(in the rows, 128 means zero)
The rows of Z fall into 3 groups, and each row is roughly a mix of its group's hidden directions.
Z (108 x 10):
[[ 80 154  92 102 128 129 113 110 100 145]
 [121 101 159 152  83 139 138 108 166 143]
 [142 183 103 141 132 160 140 145 133 160]
 [130  85 117 101 168 147 121  94 107 112]
 [105 174 139 118  81 102 121 147 122 149]
 [138 170  91 114 173 115 121 140 101 133]
 [144 172 111 147 136 162 139 158 128 167]
 [136 178 135 129 136 161 139 153 101 165]
 [158  99 165 115 127 129 127 103 179 122]
 [160  94 178 154 115 127 141 123 143 105]
 [121  73 135 135 113 114 103  89 157 121]
 [155 100 169 168 126 136 148 162 137 122]
 [157 137 121  77 103 130 122 161 162 118]
 [133  78 116 103 154 130 132 113 110  83]
 [128  88 124 105 132  90 128 112 145  79]
 [130  86 143 116 125  91 124 109 152  83]
 [138 174 104 111 179 132 106 140 121 115]
 [158 122 124  95  97 144 117 172 162 118]
 [148 105 164 123 123 124 144  91 178 126]
 [150 123 113  83  89 141 104 153 158 121]
 [125  90 120 130 116  94 129  95 133  77]
 [ 98 121 141 171 156 112 145  98  92 126]
 [158 129 123  93 102 144 103 155 173 121]
 [ 99 134 139 154 161 116 150  92  89 145]
 [ 93 113  59 127 136 123 128 133 121 140]
 [180 108 166 140 116 144 141 103 154 124]
 [131 160 126 128 134 174 157 145 113 173]
 [135 154 102 120 179 118 123 158  94 112]
 [ 78 155 108  99 135 135 110 126 103 159]
 [163 132 120  98 109 143 129 179 160 119]
 [104 139 126 178 153 118 138  86 106 146]
 [136  92 130 117 123  90 116 102 152  81]
 [106 139 108 165 154 108 150  97  88 128]
 [147 128 133 104  81 132 132 174 163 126]
 [103 132 120 166 152 107 155  86 100 134]
 [ 76 154  80 136 127 135 121 136 117 149]
 [ 97 133 140 167 142 116 156  90 103 154]
 [134  76 136 114 166 162 123  99 123 126]
 [140  99 153 130  70 133 122 108 155 146]
 [106 137 130 163 169 114 144  90  94 137]
 [118 171  96 151 136 131 117 161  88 116]
 [146  97 165 113 131 120 140  99 178 138]
 [113 103 151 140  65 129 142 105 143 139]
 [133  95 158 150  85 123 148 108 160 147]
 [159 106 154 120 151 126 132 105 183 144]
 [152  93 156 113 144 141 130 102 178 120]
 [177 110 164 151 125 140 153 135 160 117]
 [129 178 118 158  98  99 146 152 148 135]
 [159 161  90 133 163 124 111 154 100 121]
 [112  92 128 128 122  85 108 113 149  83]
 [154 124 130  89  98 147 108 168 161 124]
 [146 163 126 131 133 172 145 137 106 174]
 [109 100 171 136  86 136 140 109 157 110]
 [137  77 115  99 146 149 103 122 115  92]
 [129 165 145 140 130 170 139 154 118 174]
 [133  90 151 134 116  91 118 107 122  79]
 [ 81 116  88  94 145 129 120 134 119 159]
 [120 169 100 146 133 122 113 168  87 135]
 [134  91 153 143  69 143 127 116 147 119]
 [109  88 159 151  85 143 131 129 154 145]
 [150 127 137  91  99 143 104 175 154 120]
 [112 105 146 152  73 153 133 105 154 127]
 [123  79 133 131 119  94 129 109 142  81]
 [117 173 134 159  92  97 143 154 139 139]
 [170 129 176 145 121 120 148 133 144  90]
 [124 156 137 132  89  92 166 161 144 126]
 [129 168  95 144 129 122 113 163  82 125]
 [119 104 150 145  67 140 129 112 152 149]
 [121 160  96 151 142 131 116 168  86 117]
 [106  80 160 137  91 134 149 111 150 135]
 [126  93 165 128  85 135 135 101 164 128]
 [105 143 117 168 159 111 143  95  91 136]
 [138 162 111 115 191 108 129 143 116 127]
 [148  91 169 171 111 141 143 128 152 125]
 [138  86 122 116 178 150 122  98 114 109]
 [122 100 148 112 173 161 107 109  95 138]
 [151 158 105 106 179 117 111 146 107 111]
 [135  79 156 126 109 139 141  99 170 137]
 [139 106 164 105 110 112 147  84 164 126]
 [112 130 125 179 146 113 169  94 117 141]
 [ 95 128  70 100 136 135 143 116 151 144]
 [121  99 163 127  70 139 124 112 146 110]
 [ 85 142  80 105 129 137 132 111  97 146]
 [114  98 119 117 118  89 112  92 135  83]
 [121 105 145 144  69 156 119 112 155 134]
 [170 101 163 155 125 137 152 144 159 118]
 [135  82 161 116 121 123 150  96 167 135]
 [153 169 126 134 146 153 141 173 118 159]
 [100 127 130 167 159 120 130  83  94 138]
 [136  81 135 125 124  90 119 109 146  83]
 [119  87 110 123 124  93 127 106 155  84]
 [124  75 136 124 121  91 116 108 137  88]
 [ 96 135  84  91 132 146 144 109 103 152]
 [113  81 159 136  85 132 143 112 152 142]
 [150 122 121  79  92 141 117 164 153 123]
 [135  84 122 105 170 150 118 111 102 103]
 [154 130 110  80 108 147 104 169 141 119]
 [184  98 148 164 117 126 138 122 137 108]
 [140  99  94  98 169 148 130 104 102 116]
 [127  95 156 140  72 138 132 108 156 139]
 [150  85 109 121 169 161 109 124 119 102]
 [162 133 106  85 109 139 122 167 157 116]
 [154 107 162 107 145 115 138  97 176 130]
 [161 143 124  94 119 144 129 187 146 125]
 [105  87 165 137  81 140 138 122 142 115]
 [142 192 130 139 136 145 129 161 110 146]
 [126 164 155 157  94 109 134 149 165 145]
 [134 168  99 121 178 116 116 153 103 133]]

One row of each group comes first, with its name. Which group is each row after those in?
[ 99 124 142 176 150 127 115  87 104 143]  <2>
[155  91 159 118 157 130 136 113 176 127]  <47>
[164 102 171 164 117 118 134 132 145  98]  <76>

[159 161 139 141 140 160 140 164 107 162]  <76>
[146 152 103 120 181 108 131 149  97 110]  <47>
[138  97 138 137  78 136 135  97 155 159]  <47>
[ 99 128 111 165 143 109 150  91  88 131]  <2>
[128  88 119  97 164 148 107  98 104 111]  <2>
[118 166 155 150  86 109 130 153 153 146]  <2>
[125 109 164 137  67 134 126 110 155 130]  <47>
[126  91 145 121 119  92 133 106 131  73]  <76>
[126 160 151 170  99 109 148 156 155 140]  <2>
